Each path below is one point turned by a fixed rotation once a step. After each direction that follows a path, write how fast that rotation turns it, in degrees per step (0 if it stays still).
Each turn is a multiple of 5 degrees from 10 to 175, or 0.
Each row of a path follows its step; steps can be skipped.
Rotation 1:
step 0: [  2   2 -12 -23   8  11 -14 -14  -1   2 -12  10 -15  10   2  -7   6  22
  -4  44  19  -2  17  -1  -9   7 -18]
step 1: [ 22   3 -15   6  -9 -28 -28  -5   3  -8  -7   4   3  -4 -18   7  15  24
 -24  19 -10 -10   1  17  -4  -9   8]
step 2: [-30  16  -6 -11 -12 -19  -3 -14   0  15  10  22   6   4 -16   0  -3  27
   5  -8 -12 -10  24  12 -15 -15  -4]
step 3: [ -8  10 -22 -10  12 -12 -27   9   0  -2  -9   9 -24  -1  11  25  -4  21
  21   7  -8   1  10 -17   7 -12 -20]
step 4: [  8  24   0   3   5 -12  -5 -13  27  -3 -30   0 -21  -3 -19  -5  -1  32
 -17  -3  17  -7   1 -14  -3   4  -7]
step 5: [ 17  19 -16 -12  -2  -4  12   1   5 -29   8  10  12  14  -8   3 -14  21
 -22  -6 -20 -20  14  -3  -9 -14 -17]
step 6: [  7   0  -5 -13  -7   4  -7 -18  -9   4   6  38 -35  12   0 -11  -4  12
  -1  12 -12   2  25   1   2   9 -23]
step 7: [  2  -7 -18 -11  -3 -21 -28  13  -5  -6 -21  12 -13 -24  -5   0  -9  24
 -27   4 -12  -2   1   2  11  17   6]
step 8: [-20  27  -3  -4 -19 -15  -3  -5  -8  -2 -10   5  -3  14 -14  -4 -10  22
  -7  -7 -19  -7   6 -20 -31  11  18]
step 9: [  2  31 -15 -32 -11 -11 -19   6 -13  -8 -11   2  -1  18   0   1  -9  -4
  11  12  -5   3  20 -19  14  -8 -21]
step 10: [ 13  11  -3   6 -19  -7 -32  -9  19   2 -13 -11 -37   9 -13 -19  -1   8
 -13 -15  -6  -2   4   2  12   0 -14]
Speeds:
[  2   7  -3   2 -11  -2   4  -3   5   0  -7  -3   7  -2  13   7   0   1
   2   2   4   2  -2   0  -6  11  -8]	80
[ -6  -6  -2   0  -9   0   4   1   6  -2   1  -7   8   1  -1  -5  -7  10
  -7 -13  -1  -3  -1   5  -5  -5   6]	120
[  8  -2   0   0  -8   4  -6  -9  -7   1   7   3   3  -6  -3  -3   8  -2
   1  -7  -4  -7  -1  11   2   0 -11]	80
[ -2  10   1   4   6   1   1   1  12   1  -1  -7  -4   0  -2   3  -1  -4
   6 -12   2  -4  -1  -4   6  -9 -11]	55
[  0   8   7  -4  -4 -10  10  -5  -8   2  11   0   0  -4   6   4  -3  -4
  -7   0  -1   0   4  -4  -2 -11   1]	110
Rotation 2:
step 0: [  1  -6   1   9   4   9   2  24  -3 -10  -2  12 -30  -7   0   5 -21   3
 -20   1  12   2  -4  31   7  16  16]
step 1: [ -4 -14  11   0   9  19  16  11  -4 -23 -13   5  21 -25   5  18   1   8
   6  -7  -9  -9   3  11 -16 -11 -20]
step 2: [-11   2   5  10  -6  -9  17  -5  15  16   6  10  -6  -4 -26  12   9  -4
  11   2 -22 -33   6  -5  -5 -12  19]
step 3: [ -6  12   7  -3   5 -13 -12 -15  20  13  10   0  -6 -27   3  11 -23  20
   3  12   5   5  -9  19  21  15   6]
step 4: [ 21  14  20  -1  10  14  23  10  18   0   4   0  12   7  10 -11 -14  12
   5  15  16   4   8   6 -11 -20 -19]
step 5: [ -5   0  13  -4  -4 -11  19  -5 -19  -3 -20   6 -17  18   2   1   2  13
  -2   0  -2 -15  33  13   9 -12  21]
step 6: [-11  25   2  19  15  -7   6 -21   0 -26 -10 -14   7 -21  -9   8   9   2
 -18   2  -5   3   2  13   5  21   0]
step 7: [ 10  17   9   0  11  16   6  25  20   9 -12 -25  16  -1 -17   0 -11  -3
  20  -7 -11   0   3  -7 -10   9  15]
step 8: [ -8  -2  19 -21  -2   7  12 -13  -8  15 -16 -13 -20   1   7   3   8   5
  27  12  -5  -2 -14  -6  31  -9   1]
step 9: [-12   6   6  -2  22   0   8 -17  13 -14  -9  12  -9   7 -15 -21  -1   4
 -17  14  34  -5 -18  -8  -1   7   2]
step 10: [  3 -15   0  15  10  16  -3  14   5   1 -25 -15 -13   8  13  -5 -22  10
  -4  -9   4 -19  19   5 -12  24  -6]
Speeds:
[  8  -5   0  -4   1 -11   9   1  -2  -5   4   1  -2  -2  -6   3   6   1
   7  -8   8  -6   3  -7   9   1  -4]	110
[ 5 -8 -8  7 12 -2 -2 -6 -2 -8  2 -2  3  3 -7  3 -5  8  0  3  0  8 -9  3
  3 -5  5]	125
[ -2  -2   0   3   1   4   0 -10   1  -3   2 -11  -3  -5  16   6   1   5
  -2  -7  -5  -2  -1  -5   5  -4  -9]	155
[  0   3   6   4   2   0   3   3  -5   2 -10 -12   4   2   2  -6   9  -4
  -3  -4   5  10  -5  -6   6   2  10]	35
[ 6 -3  1  3 -1 -4  1 -3  1  6 -5  5 -4  9  8 -6 -5  5 -8  8 15  1  4 -1
  2 -1 -6]	70
[ 5 -8 10 -6 -8 -6 -4 -8 -5 -5 -4 -4  3 -7  0 -1 -3 -7 -2  7 -2  1 -5 10
  3  5 -4]	140
Rotation 3:
step 0: [ 19  17  -1  19  -5  -9   1  18 -21   8   1  -3 -10  -7  20   6  17  -9
  -1  -4  18   9  20  15  -2   8 -28]
step 1: [ 30  -1   8  14 -10  -9  -4  -6   4   9   9 -20   4  13 -11  13  17 -28
  -9 -17  -9 -10 -12  -8   5  -5 -22]
step 2: [ 27  -2  21   0  -6 -13   2   1  16  15  -6 -22 -10  10  22   2 -29  -1
   3   0 -10   9 -16   2 -11 -12   6]
step 3: [ 24  14  24  -1  12  19  -1 -14  13 -11  13 -14  -5   7  14 -28  -8  10
   0  11  15 -11   6   0  13  10   5]
step 4: [-10  10  -5  -8   9  -7 -18 -14   4 -12  24  -9  -5  -7   5   8 -29  -8
  -7  14 -14 -23   1   3  16  24 -10]
step 5: [ -1   8   0 -11   3   0   9 -12 -16  -8  11  10   3  -1   6  26  -9  -4
  38  16   5 -25 -17  12   0  -9  10]
step 6: [  9  24 -10 -40 -21  -5 -10  -1  -8 -12  -2  17   2 -10   8  -8   8 -13
   5  10  20  10 -12  -5   1  -5  -3]
step 7: [  3   5  -6 -28  -7   8  -5  14  -7  14   4 -22   3 -15 -33  -8  15 -10
  -4  19  -7  -9  -8  -7 -20   5   5]
step 8: [-12  -3   2  -3 -17  14  14  19  -6  24  -7 -19   6  -9   9   5  -3  -3
  26  15  -5  23   3 -16   3  23   1]
step 9: [-18   6  22  -7  -2   1   4 -15  10  19 -11   2   5   5  -3  -9  27   8
  11 -13  -1  -2 -12 -26  27  14  -3]
step 10: [-19  11  -6   4  15 -16  -9 -16   3  15  -9  -6 -11 -13  -4   4  -7  21
 -12 -15  -2  15 -30  -1  -5  18  18]
Speeds:
[ 9 -6 -7 -2  3  5 -1 -7  0  1  7 16 -8  5  1 -4 -8 -1  2  5 -5 -4  0 -4
 -3  3  1]	40
[ -3   3   2   2  -5  -1 -19  -1   1   0   6   3  -4   4   0  -5  10  -7
  -4  -2   6  -2   5  -5   6   1   6]	125
[  1   3  -2  -7  -9   5  -7   4   4 -13   1   4  10  -5   1   5  -3   7
   2   3  -5  -9   5   4  -1  -3   6]	40
[ -4  -6   1  -4  -1   8   2   2   0   3  -6  -2 -11  -1  -1   0   2  -1
   0   5  -5  -2   8  12  15   6  -1]	80
[  4   4 -12   4   2   1   5   4  -5   3  10  -7   2  -8  -1  -5   0   3
 -10   0   3  -5   9   0  -1   9   4]	100
[ -4   4   4   6   2  -8  -2 -13 -11  -2   1   1   4  -3   3  -4   4   6
   5   5 -12   3   7   2   1   3  -1]	70
[  8  11  -3   3  -3  -2  -6   2   5   7  -3  -2   1   0   3   0   4   2
   7   9   0  -5 -13   4   3  10  -4]	0
Rotation 4:
step 0: [ -5  21 -26   3  -4   8  -2  -9  18   2  13  17   7  10 -13 -22  -6 -16
   0  10  -4   5  30  14  17 -18   0]
step 1: [  4   5 -30  -2  -5   7  -1  -8  21  -1  26  12   4   0  -7 -14   0   7
  -6   4   1   7  23  17   5 -27 -25]
step 2: [  2   8  -8  12 -11  -3   5  -5  23  -5  31  13   4  16  -3 -27 -10  -5
 -15  13   7   0  20  23  12 -15  -9]
step 3: [ 12  -5 -10   5  -6   6  16  -5  14   1  24  20  13   6 -18  -8 -15   5
  -2  12  10  -1  28   6  17 -22 -24]
step 4: [  6   2   3  13 -24  -6   8  -4   9 -22  26  21   5   7  -4  -8 -11   4
  -3  19   5   6  27  16  -3 -17 -20]
step 5: [ 12  -9   9  -1  -3  -2  17   9   3 -10  36  18  15  12   1  -6 -16   0
  -6   9  10  17  28   7   9  -4 -21]
step 6: [ 12 -13   9  15 -15  14  15  -5 -11 -11  21  23   6  11   1   1 -30   5
   2  11   7   6  25  21  -9  -6 -12]
step 7: [  1  -2   8   6 -11  -6  19   1 -15  -6  21  23  23   4   0   7 -15  -6
   6  13  -2  30  31  13  -3   1  -8]
step 8: [ 15 -12   0   4  -2   4  12  -4 -21   0  27  14  10   5  16   5 -17   9
   6  -1   2  26  14  31 -15   1 -15]
step 9: [  3  -5   5  17  -2  -7  13 -10 -19   8  14  14  16  17   9   4 -26 -15
  11   4   2  25  14  30  -1   8   5]
step 10: [ 14  -3 -13   0   4 -10  17 -15 -26   8   8  15  13   5   0  18 -14  -5
  20  -7  -1  25  10  28  -6  -7 -12]
Speeds:
[ 1  4 13  4 -3  4  2 11 -7 -2  5 -6  7  0  1 11 -6 10  1  3 -1  0  4  0
 -1  2  2]	25
[ -3  -4  -2  10  -5   7  -8  -5   5   1  -7   0  -5   3   6   2  -4  11
   2  -3   6   1  -2   1 -10  -2 -10]	155
[ 3 -7  4 -4  3 -5  9 -8 -3  1 -2  6 -3 -5 10  4 -4 -1  3 11  6  7 -3 -1
 -6  7  3]	20
[ -3   7   9   2  -2  -2  -1  -2  -3  -5  -2   7  -3   5   6 -11   3   2
   4   4  -4 -10  -1  10  -7  -4   8]	160
[  4  10  -4   6  -7   4   8  -5  -7   1 -13   8   3  -4 -10   3   3   0
   3   1   3  -2   5  -5   1   0   2]	110
Rotation 5:
step 0: [-22 -16  33   1  22  21   6 -20  -4  19  15  -1  -9 -33   2 -10 -11 -12
  -1  -2  14   5  -3  -2   9   2  11]
step 1: [-20 -22   2  12 -12 -11  27   5  -5   9  11  -8 -17 -22   3   9 -14   7
 -14 -13   5  -3  10  -6  20 -33  17]
step 2: [-17 -19  11   9   3 -13 -17 -17 -21  22   4 -12  10  -2  -6   1 -26  -3
 -13   4 -26 -27  -5 -18   0 -13  12]
step 3: [  1   8  -1  24  -6   9 -13  -8 -10  24  27 -13  12 -15  35   2  -7  -2
 -20   9  18 -11  12 -20   2  -4   7]
step 4: [  5   4  -1  22   0  16  20 -10  -1  33  10 -13 -14   5  -1 -13  -8  16
  -4 -23   3  -6 -22 -35  -4  -7   4]
step 5: [-23  -8   7  10  20  18  24 -20 -20  10  -7 -16 -10 -17  20   0   7 -18
   1  -4   1 -26 -16  -7   7  14  11]
step 6: [-27 -14   9  -3 -36   8  10  -3  -2  23  -1  -6  -8 -24   1 -10   9   2
 -21 -21  12 -21   8  -3  18  -4   2]
step 7: [-28   2   9  23   5  -6  -2  -1 -15  33  10  16  -2 -14  -9 -24 -29  -4
 -12  -8 -14 -13  -7  13   0  -7  13]
step 8: [ -9  -4   4  24   7   8  -4   6  -7  18  28  -8  -2   2  29  14   9 -13
 -25  -7 -11 -16  -3   6  11 -34   2]
step 9: [  5  -8   9  21 -13   0   2 -17   7  24  29 -17   3  10   1 -15   0  10
   0   1 -17 -19 -22 -22  31   4  -2]
step 10: [-11  -8  -3  30  11  28  10 -14 -27   3  17  11   4 -13   2  -6   5 -12
 -17   4  13  -1 -15 -22  18  18  10]
Speeds:
[ 3  4 -3  9  3  5  4  9 -3  3  2  3 -4 -6 -6 -2 -4  4 -3 -5  2 17 -1  3
 -4 -1  9]	110
[  0   5  -6  -6  -3  -2  -2  -2  -7  -3  -2  -6   4   3   3   5  -6   4
   5  -3   9  -3   0 -13  -8   1  13]	40
[  1   3  -6  -5   0  -5  -2  -1   7   3   6 -13  -2  -3   3   3   7   8
  -4  -6   8   4   8   7   9   1   1]	140
[ -7  -5   3  -9  -3  -3   3   9  -5   1   4   2  -4  -6 -11   6  -7  -5
   4  -3   4  -7   6   9  -1  -1   0]	65
[  6  -3   6  -4   0  -5   9  -1   2   5   2  -2  -9   3   4   7   6  -6
  11   3  -1   4 -10   1   5  -5   9]	90
[  3  -6   3  -7  -8   6  -5   2   1   4  -3   0  -2   7  -9   4   8   2
  -8 -10  -1   3  -3  -8  -3  -9  -4]	155
Rotation 6:
step 0: [  9   2  22   6   3 -22   0  25  22  17   9 -17  -7   5  10   9  16  -3
   7  -4  -1   9  -4  15  -7  40  12]
step 1: [ 20   0  -1  -6 -19 -26  11 -10  16 -13   2   8  -7  27  -6   2 -23  18
  -2 -21 -12 -17  24  -8  -3   8 -12]
step 2: [  3 -18  17  26   6  19  -5   4  16  22  22 -12   0   0  22   5 -16   3
   6 -17  -3 -26  11  21   9  -9   9]
step 3: [  7 -18  13  13 -21 -33 -13   2 -12   9  26  -4   4  18   3  16  -2  -8
  -2   4  -7   6 -11 -20   8  31  10]
step 4: [ -8   8  -8  -3  -4  -7   7  -1   9 -10  16  -8 -22  -7   4  16  -2  16
  -6  -6 -10 -23  43  -2  29  15 -14]
step 5: [  6 -39   4  14  19  11   1  22   4   6  37   6  -5  10   3  -6   6  -5
  23 -10 -11 -11   5  -9 -13   2 -13]
step 6: [  5  -3  23   8 -25 -36 -15  12   6  -3   3   1 -15   1  11  21  18 -14
 -14  10  11 -27   2 -13  -4   0  -8]
step 7: [ -7 -23 -14 -12   0 -11  -3  13   8 -16   4  -7 -23   3 -10   6  -9 -16
  -5 -29 -19 -10  17  33  15  14  -6]
step 8: [ 27 -15  -1   9  14 -19  -8 -11   1  -7  26 -15  -8  12  25   4  15   2
  20   2 -22 -10   7  -2 -20 -22   8]
step 9: [ -6  -1  11   2 -12 -22 -23  30  -5   8   0 -11  -8  15   3   3   4  15
 -15 -11 -11 -24 -19  -6  31 -11 -11]
step 10: [  3 -11   0 -32  -4 -12  -8   5  23   2  35   0   7 -12  -2  13   6   0
   7   8 -26   3  10  30   7  15  -4]
Speeds:
[  3   2 -10  -1   1   0   9  -4  -6   1   3   3 -12   3  -4  -2   1  12
   9  -5   1   0   8   4  -6  -3   3]	110
[-3  1 -9  2  0  6 -5  7  0 -7  2  3  9  4  6 -2 -3 -3 11  8  1 -8  4  7
 -2  4  8]	130
[ -2   1   0  -6   4   8  -1  -1   8 -10   2   5  -3   3   7  -2  -4   1
 -10  -3 -11   7   9  -5  -4   0   4]	115
[  1   1   1  -5   5   3   7   2  -2   6  13  -1   9   8  -4   3   9 -10
   0  -6  -1   7   0   5  -4   1   3]	145
[  4   1   5   4   4  -5   3   2   4  -7 -14  -2  -4   4   0  -4   2  -9
   1  -7   2  -4   1   8 -13   2  -3]	55
